In the rows, zero is written as 128.
which system made each run:
M, run 1 (10 x 22):
[[ 82 115  92 122 168 105 146 168 111 191  67  96 121 129  89 114 137  98
   94 127 142 162]
 [139 105 174 170 170 107  48  94 140 181 117 112 164 161  95 154 112 142
  148 137 131 138]
 [107 101 115  84 145 129 141  52 129 103 171 129 182 150 152 101  99 126
  144 154 100 145]
 [137  99 125 150  85 148 137 161 147  89 168 178 152 137 163 150 185 136
  107  91  96 142]
 [187 192 136 105 157 151 159 153 103 109 137 161 116 103 167 118 115 127
  123 113 171  90]
 [125 193 102 100  84 122 134 153 157 154 110 100  59 108  83 130 148 125
  121 126  94 151]
 [103  98 184 179 106  95  98 114  98 125  85  97  87 140 126 132  92 126
  166 138 189 112]
 [ 90  86  60 128 169 136 155 109 139 142 101  90 176 131 117 110 115 146
   91 178 127 145]
 [160  76 157 151 125 158  47 124 147 117 125 162 181 119 112 158 152 110
  126 105  88 126]
 [146 133 131  56 174 123 188  96  95 129 180 155 145 136 148  91 115 127
  153 117 106  69]]
S, run 2 (10 x 22):
[[138 125 131 132 140 116 157 106 148 106 189 156 145 124 172 121 108 172
  152 153 117 106]
 [ 90 144  74 124 133 133 145 153 173 118 131 128 101 140 126 135 129  81
   94 122 115 154]
 [157 164 157 132  89 138 145 152  93 116 100 117 114 110 139 118 164 157
  108  91 144 130]
 [140 144 127 120 145 114  95 124 153 174 119 120 123 103  89 135 108 146
  150 168 112 132]
 [ 88  75 149 140  92 122 108  94 114  91 108 117 124 135 131 120 120  95
  144 117 129 135]
 [139  98  95 141 165 129 168 152 105 143 133 136 152 141 132 127 129 160
  122 143 148  89]
 [151 151 127  92 151 158  87 116 143 122 128 143 142 142 117 136 130  64
  113  99 111 143]
 [125 141 165 128 119  99 175 114 117 119 162 135 116 115 165 103 135 177
  146 115 115 105]
 [102 145  93 152 149 119 109 161 178 149 122 127 100 132 117 150 107 104
  114 155 143 158]
 [130 126 157 108  79 137 134 114  74 109  93 103 142 126 143 103 160 134
  114  96 131 164]]
V, run 3 (10 x 22):
[[128 170 150 105 220  77 162 108  92 207 133 105 139 145 140  93  83 169
  148 159 180 124]
 [ 94  99 185 210 142  73  76 137 164 181 157 133 117 205 117 181 134 128
  154 110 135 149]
 [104  59 110 177 101 162 130  75 121  40 133 118 184 164 182 134 107 132
  118 150 171 137]
 [135  95  45 134  85 166 139 163 177 114 125 139 135  82  76 146 192 161
   90 143  41 113]
 [204 179 134  16  91 175 117 140  64 102 123 176 131  98 143 116 140  74
  141 106 127 153]
 [105 199 143  94 153  67 206 104 121 185 141  77  54 116 104  79 115 178
  155 124 105  83]
 [124 157 198 206 163 105  67 172 136 153  97 132  83 160 137 166 100  66
  122  89 209 141]
 [ 94  63 110 167 187 136 131  30 125 123 109  63 221 160 137 105  95 184
  108 174 150 125]
 [130  32 126 165  86 137  71 189 175 117 147 201 149 103  88 179 194 109
  138 104  40 116]
 [142 128  73   6  93 164 179  95  70  50 149 164 158 102 193  83  91  90
  147 177 146 162]]
G, run 4 (10 x 22):
[[146 177 138 128  98 161 124 130 149 109  85  93 112  93  96 116 188 131
   68  57  75 121]
 [139 183 144 147 130 123 137 141 162 111 102 118  83  34 140 105  96 160
  126 156 140 102]
 [ 90  85 140 106 122  91  98 162 118 172  91 142 118  76  97 117 118 100
  159 161 111 162]
 [141  66 128 160 128 115 131 132  76 137 119 130 141 170 130 146 108 159
  165 164 187  97]
 [134 116 108  81 180 126 130  91 131 146 188 157 172 185 141 132 111 100
  146 135 110 140]
 [121 118 145 157 119 143 135 115 121 109 119 108 142 175 129 130 174 121
   86  55 118 122]
 [138 212 108 137 136 135 163 128 181 107 153 117 105 110 161 123 123 163
  100 133 128 130]
 [123 132 143 110  86 134  84 161 140 136  91 141 115  71 105 129 157  98
  118 114  86 174]
 [140 116 135 151  87 124 143 126  99 103 106 113  94 102 128 128 103 170
  163 167 170  90]
 [121  99 101  72 173 113 113 135 128 162 145 162 130 134 101 131  98  70
  162 155 108 122]]
Z, run 5 (10 x 22):
[[129 184 106  63  82 121 159 125 134 128 158 126  56 142  92 128 148 101
  149 107  75 126]
 [166 156 181 153  99 146 135 159  97  82  92 138  82  72 142 118 141 129
  124  78 161  66]
 [101 173  92 132 196 126 161 113 154 143  85  74 129  82 125  87  92 144
   80 158 147 126]
 [102  46 131 196 164 125 105 152 150 151 109 128 173 143  94 149 167 127
   95  95 101 107]
 [125  76  95 103 140 131 126  93 119 100 172 165 191 146 178 131  78 123
  162 201 150 158]
 [138 157 121  80 123 103 116 156 129 185 174 153  92 205  89 163 154  81
  154  96  90 159]
 [166 151 215 113  74 128 120 102  60  78 111 135 121 102 179 102 122 143
  160  98 169 127]
 [101 219 105 146 136 102 154 119 192 161 113  63  56 106 101 116 109 172
  107 151 119 129]
 [126  68 130 204  98 168 113 172 127  86  66 125 168  95 123 139 189 143
   62  84 120 114]
 [127  93  42  84 180 131 166 106 138 136 154 140 176 108 131 113  74 157
  150 230 126 109]]
X, run 6 (10 x 22):
[[140 128 165 106 107 117  81  75  69 131  68  82  98 130  99 118  74 109
  182 159 177 122]
 [122  65 108 175 123 147  81  99 157 100 127 118 105 178  76 175 101  84
  154 138 126  67]
 [154  79  86 159 173 179 161 135 128  83 133 147 195 132 150 131 140 138
   79 117 136  73]
 [157 171 111  91 164 127 173 150 148 166 175 150 146 115 118 116 178 165
  103  93  55 108]
 [109 174 190  93 120 101 127 136 127 120 141 157 125  94 192  94 133 103
  123  91 116 196]
 [ 76 158 135 132 125  69 154 124 119 162 110  86  60 144 126 115  87 133
  156 163 174 155]
 [149 104 125 184  88 143  37 133 142 125  95 120 129 154 108 187 117 126
  141 167 166 170]
 [158  82  91 118 124 175 143  70  97  86 101  96 174 118 110 114 121 166
  128 159 126  70]
 [136  95  91 107 117 146 131 162 163 119 174 184 123 126  92 154 173  94
  131  95  40  88]
 [122 146 153  90 172 133 190 159  77 116 112 154 155  96 189  75 138  94
   85  70 155 133]]
S, run 7 (10 x 22):
[[139 160 146 137 130 154 118  69  95 108  61  52 129 136 119 103 108 133
  102 111 167 121]
 [121  91 147 170 196 125 119  98 155 147 105 103 183  88 107 106 126 174
  104 130  96  84]
 [102  62 130 111 153 141 109 145 140  97 130 187 174  74 158 112 122  61
  114 120  98 143]
 [126 115 121  82 127 102 194 187  88 155 174 187 115 141 141 122 173 122
  143  95 102 116]
 [165 203 138 125 112 115  90 158 143 150 163 153  73 183 132 175 111  99
  159 128 166 160]
 [110 176 141 125  85 107 151  60 113 128 122  53 106 166 141 108 113 185
  137 149 152 172]
 [118 101  98 225 132 150  94 119 185 120  86  74 150 124  93 159 131 175
   83 160 133 119]
 [143  75 109  81 120 183 116 115  96  75  74 139 196  46 132  90 139 101
   95 131 101 131]
 [137  81 125 103 154 114 155 175 119 158 162 180 109 108  78 129 159 111
  159  95  53  33]
 [140 163 166  96 141 110 114 149 109 106 157 184  70 142 173 133  69  37
  177 120 193 129]]
X, run 8 (10 x 22):
[[ 77  63 112 155  77 106  94 161 140 132 103 137 107 133 104 157 136  97
  143 154 125 176]
 [171  92 113 106 132 153 135 136  55 124  92 135 157 116 124 123 118 139
  145 156 176  94]
 [165 142 122  94 143 151  96 113 141 146 139 131 118 152  62 146 149  83
  136  89  72  89]
 [108 118 173 153 150 134 149 119 123  72 133 145 137 121 188 103 124  99
  103  73 150 100]
 [107 173  93 148 184  94 169 150 178 179 152 113 100 139 118 129 116 162
  114 149 128 115]
 [140 132 167 154  99 131  65 129 137 130 118 133 183 124 160 141 147 154
  111 131 126 213]
 [120 117 112  84 108 108 174  79  97 121 138 106 115 117 129  95  96 172
  176 182 121 107]
 [121  95  95 120  83 145  83 174 151 120 132 166 110 155  97 176 152  49
  132 120 103 167]
 [150 127 140 121 140 147 181 129  41 105  76 105 136 119 150  96 127 144
  111 105 191  80]
 [156 179 129 140 148 124  88 141 197 167 152 134  79 127  64 164 129 110
  140 113  77  93]]
G, run 9 (10 x 22):
[[129 141 142 140 143 107 180 100 118 117 169 123 122 167 161 118 119 170
  143 124 146  95]
 [118 152 120 112 147 132 110 156 160 133 145 156 124 141 134 139 141  65
  102  91 107 168]
 [134 157 136 155  69 140 133 112 118 101  89  77 113 130 131 127 147 173
  107 122 149 148]
 [151 149 109 113 129 129 104 142 180 131 159 162 103  90 110 146 109 123
  157 161  92 109]
 [106  64 136 116 106 141 120 123  79 100  67 116 144  99 122 105 128  86
  125 123 137 133]
 [136 134 104 128 171 101 176 130 122 169 157 123 111 153 110 125 117 170
  154 149 132  71]
 [140 117 152 109 177 144  83 129 119 137 114 154 181 137 142 127 124  65
  106  97 137 162]
 [102 139 155 165 105  95 165  89 124 133 139  77 118 159 141 113 142 206
  129 123 128 132]
 [144 147 104 145 139 143 101 181 196 112 169 192 123 110 146 165 125  89
  116 131 114 144]
 [115 112 122  88  52 144 146 100  75  95  80  89 135 110 134  97 149 139
  120 132 128 176]]
V, run 10 (10 x 22):
[[129  89 115 143 127 142 124 175 112 127  98 147 107 128  94 147 148  80
  120  96 132  90]
 [143 133  91  78 180 146 137  86 130 126 149 131 160 148 131 115  92 106
  130 154 127 116]
 [ 98 134 150 129 137  99 144 150 151 156 148 139 111 131 121 122 166 114
  116  73  72 135]
 [147 150 154 143 143 137 130 118 125  82 142 150 146 116 199 122  90 137
  127 145 187 139]
 [100 128 104 153 110 110 130 134 159 164 109  90 134 114  99 128 156 181
  109 151  92 167]
 [190 107 162 128  87 157  87 147  77 101 117 167 138 134 141 156 135 110
  153 112 162 123]
 [105 130  80  91 119 117 161  76 140 130 130  83 102 130  92 111 102 148
  152 176  98 106]
 [136 131 150 140 129 131 116 198 114 137 109 157  87 134 104 147 161  57
  111  54 136 115]
 [139 154 110 106 198 141 150  50 133 115 147  99 173 140 161  95  65 147
  122 171 156 112]
 [ 85 106 161 174 119  93  98 175 179 171 128 137 115 116  94 145 185 125
  110  77  58 153]]
M, run 11 (10 x 22):
[[137 113 113 111 150 157 112  86 167 109 142 127 150 114 101 124 129 116
  121 124  73  95]
 [110 105 163 113 123 117 148 124 114 109 146 153 122 115 147 104 149 104
  133  77  95 102]
 [117 157 137 121 160  99 169 167 122 155 144 146 121 119 162 106 136 138
  113 108 135 143]
 [149 182 147 119 114 123  90 138 132 150 115 124 121 128 134 138 125 133
  129 136 145 185]
 [140 128 127 131  93 124 123  99 112 119 128 105 119 147 126 139 110 167
  162 169 147 132]
 [113  82  82 149 106 149 127 139 147  91 120 135 127 124 125 146 121 109
  121 155 131 121]
 [156 108 115 126 150 161 128 136 109 120 101 130 147 124 103 129 146 110
  105  94 126  83]
 [122 142 137 116 170 113 133 122 156 152 144 133 114 112 104 117 127 115
  130 109  87  96]
 [ 93 133 172 113 130  98 126 114 114 139 125 125 117 136 144 108 128  98
  135  96 126 159]
 [121 136 132 151 137 101 147 133 129 147 142 124 148 147 159 125 129 182
  120 145 145 158]]
Z, run 12 (10 x 22):
[[125 117 103 117 106 143 140 136 116  98  90 122  95  79 117 120 102 107
  140 159 151  99]
 [125 127  96 132 167 141 137 137 125 145  90 103 109 148  83 134 128  91
  101 108 141  90]
 [137  98 147 149 175 143 122  90 115 109 125 124 173 151 144 124 110 124
  118 114 153  92]
 [110 140 116 130 174 110 133 102 172 143 180 137 148 163 147 131 115 130
  125 135 110 146]
 [133 117 165 131 104 117 121 156 120 129 159 169 146 138 165 137 161 135
  131 102 118 167]
 [142 162 139  92  99 107 133 130 113 145 135 130 117  99 142 116 116 158
  158 164 128 167]
 [126 135 138 131  80 130 103 148 131 138  85 108  83 108  83 136 154 110
  126 106 105 135]
 [130 107 111 145 109 149 153 114 102  84  89 102 122 107 129 118 110 143
  126 152 162  89]
 [136 140  78 140 171 152 127 133 169 140 124 117 126 146  88 149 124 108
  101 129 118  93]
 [131  82 143 118 158 145 141 110 101 104 138 151 187 139 158 111 135 106
  114  95 119 109]]

runs to name:
run 13 (2 x 22):
[[132 185 145 175 199 108 124 172 162 159 145 146  95 155 148 149 106 104
  111 103 180 122]
 [102 123 150 168 168 121 102  58 147 139 126  82 204 171 154 117 115 164
   96 140 147 186]]
 : V
run 14 (2 x 22):
[[140 171 133  97 163 129 127 121 133 133 144 142 141 138 161 119 115 104
  112 117 141 162]
 [117 141 159 150  86 113 109 120 134 137 115 102 104 143 112 136 156 143
  125  98 109 149]]
 : G
run 15 (2 x 22):
[[125 155 109 125 124 127 172 118 179 103 174 140 152  90 173 105 140 186
  106 145  84 146]
 [136 119 136 108  83 135 134 198 112 112 118 181 113  78 136 128 176  99
  119  91  99 138]]
 : G
run 16 (2 x 22):
[[ 97 109 148 158 174 101 167 154 139 143 127 136 112  96 118 105 144 128
  114  86 100  73]
 [113 107 135 154 167 122 107 144 141 119 118 151 161 104 170 126  87 113
  120 160 171 156]]
 : Z
run 17 (2 x 22):
[[117 103  92  84  76 126 123 156 141 123 146 173 126  92 124 134 144 114
  148 162  75 169]
 [141 120 108 122  59 130 145 166  99 117 131 140  57 157  99 161 148 109
  161 114 135  99]]
 : S
run 18 (2 x 22):
[[137 125 129 149 165 141 124 156 141 148 103 129 152 105 109 126 164 126
   82  86 105 114]
 [141 150 177  95 169 107 111  97 124 156 139 136 135 104 128 104 107 123
  152 121 107 117]]
 : M
run 19 (2 x 22):
[[144 140 143 113 101 153  75 125 115 109 103 131 132 146 131 145 132  75
  120 105 143 174]
 [147 140 119 143 135 119 171 105 120 136 150 106 123 154 123 127 132 201
  141 140 130  78]]
 : M
run 20 (2 x 22):
[[ 72 130  92 109 134 108 177 155 150 113 137 144 104 107 161 107 117  94
  108 138 124 157]
 [160 169 119 138 153 130 155 171 118 154 138 139 152 139 153 133 152 168
   91 119 151 147]]
 : V
run 21 (2 x 22):
[[156 132 158 165 126 115 141 123  86 142 122 108 127 164 133 135 133 188
  142 123 166  96]
 [162 162 103 112 125 162  88 105 185 106 150 138 133 116 117 150 112 114
  127 153  99 135]]
 : X
run 22 (2 x 22):
[[ 79  66 162 124  72 100 102 102  93 106 103 119 125 119 140 109 112 109
  168 145 134 167]
 [133  65  85 158 150 123 149 152 105 157 130 130 150 182 103 155 136 154
  134 149 149  90]]
 : S
run 23 (2 x 22):
[[ 98  58 107 146 163 128 176 149 158  98 172 177 170  98 156 114 149 130
  108 115  82  87]
 [126 145 110  80 134 131 210 173  69 128 127 146 146 121 177  89 168 128
   88  92 141 152]]
 : G
run 24 (2 x 22):
[[126 114 137  99  90 110  98 109  78 152 137 134 192 179 169 135 140 149
  145 157 155 252]
 [163 155 137 104  41 103  98 108 125 164 158 115  77 160  79 162 151 181
  195 150  79 143]]
 : Z
run 25 (2 x 22):
[[157 167 156 127 111 114 107 125 130 159 155 129 117 162 123 148 154 159
  142 106 109 145]
 [126 141 122 142 101 124 109 106 159 104 135 117 121 124 147 138  95 154
  145 181 145 157]]
 : S
run 26 (2 x 22):
[[ 47 114 121 139 133 117 174  75 133 101 104  62 123 156 139  91 124 103
   92 103 134 146]
 [158 120 134 201 165 147 134 179 138 138 106 136 175  97 143 139 159 182
   71 112 148 109]]
 : S
run 27 (2 x 22):
[[164 138 123 107 113 136 118 150 102 156 121 139 167 120 126 133 161 160
  120 133 119 167]
 [142 146 152  74 101 126 125  97 101 120 126 127 104 109 119 108 125 113
  160 118 106 122]]
 : X
run 28 (2 x 22):
[[168 140 132 121 147 147 157 151 117 110 125 153 137  72 142 109 137 149
  115 112 123  79]
 [109 147 141  90 157 104 118 136 146 160 131 141  97 107 102 116 116  77
  144 115  98 132]]
 : S
run 29 (2 x 22):
[[152 170 165  90 119 122 164 109  87 121 132 127 137  96 168  88 133 168
  132 116 128 133]
 [119 137 108 136  83 108 129 181 153 134 138 157  93  90 134 143 138 147
  142 164 118 164]]
 : M
run 30 (2 x 22):
[[149 134 159 146 143  89 122 161 114 198 121 129  80 122  74 142 133 158
  168 124 125  72]
 [113 119 165 117 135 120  66  81 112 114 108 122 130 143 144 130  65  70
  162 155 180 167]]
 : S
